In the rows, zero is written as 128.
The rows of T fall into 4 groups, and each row is roughly a mix of its group's hidden directions.
T, 164 rows:
[[124 192 115 147  83 100 151 103 138 104 128]
 [179 116 106 123 160  97 100 176 136 120  99]
 [148 154 106  77 103  91 173 129 143 135 158]
 [192 121 147 108 143 154 122 187 133 121 127]
 [185 116 177 126 116 117 166  91 143 116 123]
 [174 171 121  78 150 132  85 120 118 144 131]
 [168 148 146  84 127 138  95 107 101 116 178]
 [176 136 114  83 147 114  83 108 111 149 158]
 [ 94  74 133 141 161 160 146 163  92 133 133]
 [137 131 118 110 194 151 139  84 164 151 124]
 [ 71 104 126 137  99  87 130 104 159  94 114]
 [159 149 104  80 170 132  96 149 124  87 127]
 [ 90 146 119 123 153 115 181 104  97 176 129]
 [147 148 120 160  85  74 144 136 163  95 136]
 [ 82 152  64  87 132 139 129 139 120 148 115]
 [186  86 144 107 177 115 116 133 110 145 125]
 [ 69 112 111 143  83  95 159 129 104 113 112]
 [117 124 145 136 110 189  81 119  85 152 132]
 [101 110 147 156 133 193  99 117  89 131 147]
 [169 173 111 143 106 170  81 146 126 111 122]
 [ 59 165 117 127 126 151 103 130 117 167 141]
 [107 186 126 115  96 164 137 105  86 106 141]
 [106 110  91 127 183 139 148 114 154 179 113]
 [111 124 150 140  79  68 139 112 171 138 141]
 [ 68 115 138 148 107 122 161 120 177 138  98]
 [124 138  94 164 142 165  71 141 132  90 111]
 [144 168 128 121 130 143 144 186 174 152  98]
 [ 77 118  83 142 140 168 125 116  95 156 104]
 [ 75 123 137 102 107 161 125  85 119 151 168]
 [186 126 144 108 140 158 119 143  82 160 101]
 [144 177 142 108 118  78 155 128 143 125 178]
 [ 77 152  95 124 138 164  87 119  97 122 159]
 [ 70 120  97 126 145 157 105 110  78 115 114]
 [133  85  83 113 180 126 122 152 136  90 108]
 [ 58  96 129 164 117 159 143 115 129 150 122]
 [158  86  65 115 118 155 144 129 101 147 144]
 [195 104  97  94 164 117 122 136 137 109 114]
 [102 120 153 141  88  96 108  67 110 102 131]
 [ 40 134 133 131 111 127 149 107 133 135 145]
 [106 112 179 164 146 121 176 131 102  91 126]
 [110  88 187 169 117 115 113 101 131  99 128]
 [106 148  69 122 114 125 109 173  84 110 135]
 [117 162 121 132  85 112 144 140  87 166 177]
 [118 132  69 127 147 172 124 145 138 167  90]
 [ 91 121 136 139  91 140 114  99  98 113 191]
 [ 90 106 143 146 111 160  71  99 118 117 163]
 [138 161 136 123  75  89 148 150 172 156 139]
 [149 110 154 123  73 112 157  77 140 120 157]
 [112 106 171 115 119 198 121 135 108 156 108]
 [109 138  79 105  92  84 144 129 118 146 173]
 [ 88 137 114 143 120 167 123 139 135 159  61]
 [114 127 121 100 147  93 181 128 172 114  86]
 [133 134 140  98 189 106 157 138 122 114 182]
 [190 158 179 132  97 129 114 106 135 109 131]
 [158  74 121 119 166 107 110 161 165 103 134]
 [197 129 112 105 163 166 126 127 100 123 113]
 [143  94 149 181 166 148  95 140 146 120  93]
 [138 185  87  87 151  95 141 131 156 127 130]
 [ 71  74 135 125 115 135 127  92 150 111  99]
 [118 165 106  88 142  93 148 118  69 118 110]
 [ 57 158 117 105 144 104 157 110 126 146 107]
 [ 85 131  96 149  94 162 118 159 137 168  98]
 [180 113 162 123 103 110 124 163 158  82 121]
 [151  98 132 157 142 129 144 148  89  62 143]
 [ 78 149  74 123 160 115 148  92 138 146 117]
 [185 161 127 112 171 102 106 139 112  92 136]
 [158 146 134 134  87 108  98 161 126 145  68]
 [109 124 150 127  61 171 136 126 116 164 153]
 [165 137 143  91 171 117 118 139  81 106 165]
 [120 137  85  90 163 150 109 101 123 183 138]
 [ 65  99  97 161 155 120 165 123 133 119 115]
 [ 94 148  76 133  85 130  93 133  95 115 152]
 [191 162 153 136  73 118 125 122 118 114 135]
 [170 147 177 134  91  89 115 116 134  92 141]
 [ 65 137 101 117 106 135 144 131  74 148 145]
 [102 136 112 140 141 140  81 153  87  79 158]
 [135 116 135 127 147  83 105 143 195 104  98]
 [149 154 163 119  87  71 132 112 164 118 146]
 [163 138 154 122 120  58 108 156 101 145 139]
 [ 61 142 123 147 140 130  98 144 175 108 114]
 [128 174 164 108  92  88 120  86 125 104 139]
 [157 116 124 139 110 156 114 167 193 112 101]
 [181 103 167 149 128 143 125 151 165  92 108]
 [ 96  80 115 108 116 106 129  96  91  86 153]
 [ 99 118 141 102 188 152 129  92 169 131 108]
 [173 155 108  86 158  92 103 121 100 110 146]
 [171 130 160 116 122 174 119 122 149 160 179]
 [136 105 155 103 179  93 136  90 115  89 146]
 [146  99 198 147 146 110 121 105 142  89 128]
 [ 95 130 165 132 165 153 176 104 103 154 101]
 [156 119 176 154 179 161 148 115 139 128  96]
 [108 168 101 125  81 138 102 139  81 141 161]
 [165 135  94 142 111 101 140 187 134 139  87]
 [113 159  97 157 111 122 144 157  65 153 145]
 [123 135 115 101 157 132 176 190 108 156 115]
 [150 108 133  85 100 104 153 126 163  78  98]
 [ 87 117 115 125  94  82 153 140 154  99  86]
 [140 135 123 126 120 165 100 200 102  99 142]
 [ 68  99  98 117 162 100 155 145 147 123 106]
 [112 111 192 155 162 128 133 108 153 109  92]
 [190 149 142 126 144 179  97 141 127 125 156]
 [115  81  92 100 133 154 131 110  77  94 134]
 [144 128 192 139 157 140 104 136 135  74 113]
 [105 115  93 149 151 190 123 123 100 155  96]
 [129 147 185 146  93 120 117 122 172 162 158]
 [156 123 192 125 136 130 103 162 147  84 117]
 [145 130 126 177 134 167 119 157 172 157  91]
 [102 113 131 161  64 114 116  83 110 136 149]
 [200 107 119 136 137 112 140 155 152 109  90]
 [ 97 129 118  79 155  81 144 134  92  91 124]
 [193 128 149 145  94 152 150 113  91 138 146]
 [194 117 103 151  93 166 153 137 127 138 114]
 [ 78 111 118 134 141  74 181 136 136 143 139]
 [ 62 115 142 152 137 110 156 135 173 141 105]
 [168 141 162  93 157 150 175 139  93 142 137]
 [181 116 160 133 107 111 116 173 135  88 156]
 [143 163 144 111 129 157  69 119 134 178 110]
 [111 131 104 111 196 129 130 166 101 142  95]
 [202 107 174 114 146 137 131 145 117 140 131]
 [167 100 178 100 150 113 115 154 132  83 141]
 [106 125 130 159 111  81 170 130 159 162 166]
 [115 139 132 105 161 191 126 146  89 135  90]
 [170 175 108 111 170 121 145 147 100 128 165]
 [140 121 106 122 170 186  89 157 117 152 147]
 [149 123 152  97 141 103  99 104 193 120 100]
 [168 155  99 106 169 136  91 129  86 149 146]
 [142 147 134 128  65 140 124 101  92 107 174]
 [ 97 118 163 138  92 106 103 107 118  79 167]
 [106 168 114 152  62 161 116 129 125 148 147]
 [ 94 138 113  93 177 150 135 108 168 139  89]
 [124 133 163 180  87 103 163 160 155 131 135]
 [188 155 143 146  96 119 117 146 132 100 172]
 [119 103 134 137 139 153 152 106 173 195 112]
 [147 125 130  79 172 163 141 144 165 118  89]
 [116  84  95 100 184 103 135 144 152 123 101]
 [ 95  90 157 154 177 119  86 138 146 142 148]
 [ 63 144 143 147 107 152 114 111 102 140 172]
 [ 48 101 110 131 138 119 126 157 103 115 140]
 [100  97 168 161  74 130 112 122  93 145 142]
 [131 129 154 113  97 182  81 108  93 116 105]
 [164 103 172 119 133 111 161  95 167 136  91]
 [109 108  87  86 167 103 162  99 152 108 132]
 [146 153  84  98 168 162  91 148 104 117 113]
 [168  72 112 109 170 130 129 118 152  92 114]
 [139 108 187 136 142  93 134  77 130  96 140]
 [120 127 125 113 101 165  72 165  94  93 125]
 [124 112 138  95 126  84 123 140 150  56 120]
 [148 160 138 116  89 113 152 145 179 177 123]
 [110 124 119 186  95 153 145  92  92 155 145]
 [ 60 145 119  88 124 108 166 101 120 126 128]
 [188 139 106 119 126 102 145 152 108 153 177]
 [ 98  96 119 113 156  93 140 126 191 124  97]
 [104 108 110  98 187 129 147 124 163 149  88]
 [103 149 147 123 142  83 185 106 147 110 163]
 [117  93 129 102 126  71 126 144 147  72 109]
 [ 77 102 145 155  71 143 156 135 124 114 107]
 [128 123 148 164  88 169 118 178 110 153 156]
 [120  63 173 131 163 135 134  99 131 131  99]
 [ 84 110 185 160 136 122 154  87 124 131 112]
 [128 169  88 132  92 100 139 143 177 162 127]
 [ 81 132 107 110 124 150 158 131 148 149  64]
 [165 131 131 157  69 123 121 180 148 110 115]
 [150 137 128 100 122  65 157 125 130  83 162]
 [133 153 141 100 169 147 169 176  92 124 144]]

Each list below has one row that fits no group; the rest each fit one group, if only roughly. Name that row.
- K_290: [138 103 157 192 107 124 103  85 132 103 133]
- K_67: [ 81 141 144 154 119 133 108 148 170 129  70]
- K_111: [135 159  63 112 138 113 153 153 159 163 127]
- K_261: [140 106 137 119 134 120  97 164  56 110 154]
- K_68: [ 90 126 171 169 113 151 130 123  88 120 171]
- K_399: [169 133 164 136  75 147 103 116 157  93 113]
- K_127: [183 150  97  74 120 100 122 139 151 120 146]
- K_42: [ 84  85 125 151 156 150 171 132 123 141  87]
- K_705: [144 154 134 136  81 105 107 111 153  64 123]
- K_637: [ 89 131 155 140 113  99 123 106  75 119 178]
- K_311: [126  96  73 139 169 125  92 167 127 146 144]
- K_335: [109 162  57 122 165 148 125 135 135 136  99]
- K_412: [127  83 120 136 138  63 107 158 119  98 150]
 => K_42
- K_199: [160 134 125 148 121 171 145 121 153 184  86]
- K_731: [127 150  96 150 113 155 110  97 196 120 111]
- K_985: [144 167 155 138 115 188 102  97 159 145 136]
- K_268: [ 80 117 148 134 137 195 125 105 149 158 121]
- K_554: [ 86  88 140 180 139 127 137  92 146 153 103]
- K_258: [152 105 118 110 166 148 126 116  97 116  59]
- K_702: [116 139 120 109 131 106 153 111 196 177 141]
- K_970: [137 174 139  71 104  92 118  99 132 129 159]
- K_332: [172 120 101 115 163 131  89 138  87  92 101]
- K_95: [ 89 127 124 118 141  56 160 115 116 106 151]
- K_246: [141 124 165 152 167 124 131 140 179 159  84]
- K_146: [101  98 157 107 172  97 162 104 158 115 103]
- K_114: [ 92 115 119 123 140 153 139  84 157 152  69]
 => K_258
- K_946: [171 134 162 119 118  99 144 140 173  75 125]
- K_710: [182 135 169 147  96 153 165  95 129 142 135]
- K_878: [ 75 154  89  99 145 147 133  87 137 125  97]
- K_394: [132 143 107  97 123 153  99 110  90  78 171]
- K_272: [ 96 149 120 129 148  87 195 131 124 138 161]
- K_103: [119 112  98 152  93 105 122 163 110  66 146]
- K_273: [163 148  97 113 184 129  84 129 133 159 108]
- K_798: [ 52 110 139 113 143 111 115 100 158 138 149]
- K_284: [ 97 134 170 146  75  92 108 123 115  97 103]
- K_463: [ 98 142 161 163 140 144 143  99  68 153 113]
 => K_463
- K_844: [106 139  97 138 102 160  99 106 119 195 134]
- K_392: [138 144  92 134  65  97 152 159 129  97 112]
- K_66: [118  62 137 159 159 151 119  88 107 130 115]
- K_674: [ 94  90 125 115 127 164  80  94  87 125 125]
- K_656: [173 138 139 144 198 129 125 140 168 118 122]
- K_528: [106 101  81 108 163 100  97 167 105 105 136]
- K_638: [118 101 113 155 153 167 124 116 130 200 136]
- K_137: [112 109 132 196 137 123 109 106 116  82 158]
- K_118: [ 61 125 105 178 127 142 119 103 132 130  97]
- K_515: [135  99 133 105 135  53 117 134 168 111 121]
 => K_844
- K_866: [161 157  94 137 136 112 116 172 167  98 166]
- K_142: [ 69 163 133 138  91 128 126 113  88 105 156]
- K_658: [162 135 136  76 168 123 115  95 152 105 164]
- K_382: [ 85 113 138  96 170 102 176 103 124 150 110]
- K_530: [ 95  96 108 114 151 155 145 110  60 132 138]
- K_238: [ 75 128 128  85 178 114 162 108 114 139 126]
- K_53: [179  79 155 128  99 155 148 145 120 143  96]
- K_743: [159  89 159 144 134 154 180  94 152 110 117]
- K_183: [124 163 143 103  79 134 173 145 167 118 100]
- K_25: [132 139 153 164  80  77 119 153 117  95 147]
- K_325: [ 95  81 111 106 128 134 116  86  88 140 167]
- K_429: [139 154 135  58 154 107 129 156 112 100 154]
 => K_53
- K_642: [ 85 164 123 126 126  86 172 125  89 130 158]
- K_227: [110 171 137 128  77 121 137 115 126 139 192]
- K_518: [175 184 152  93 120 124 104 126 152 152 147]
- K_643: [132 107  79 115 157 130 128 150 178 123  80]
- K_576: [ 85 103 127 105 111 107 173 100 134  83 153]
- K_976: [193 142 131 119 117 174 121 161 150 132  98]
- K_874: [114 164 122 132  49 103 130 139 118 143 148]
- K_712: [130 145 144 135  71  92 129 112 144  70 110]
- K_422: [151 121 197 126  76 129 129 118 108 103 119]
- K_541: [ 68 127 134 149 141 144 164 132 140 171  89]
- K_177: [172 137 140 127 103  86 135 118 172  82 108]
- K_340: [173 117 148 137 165 137 108 149 112  71 158]
 => K_227
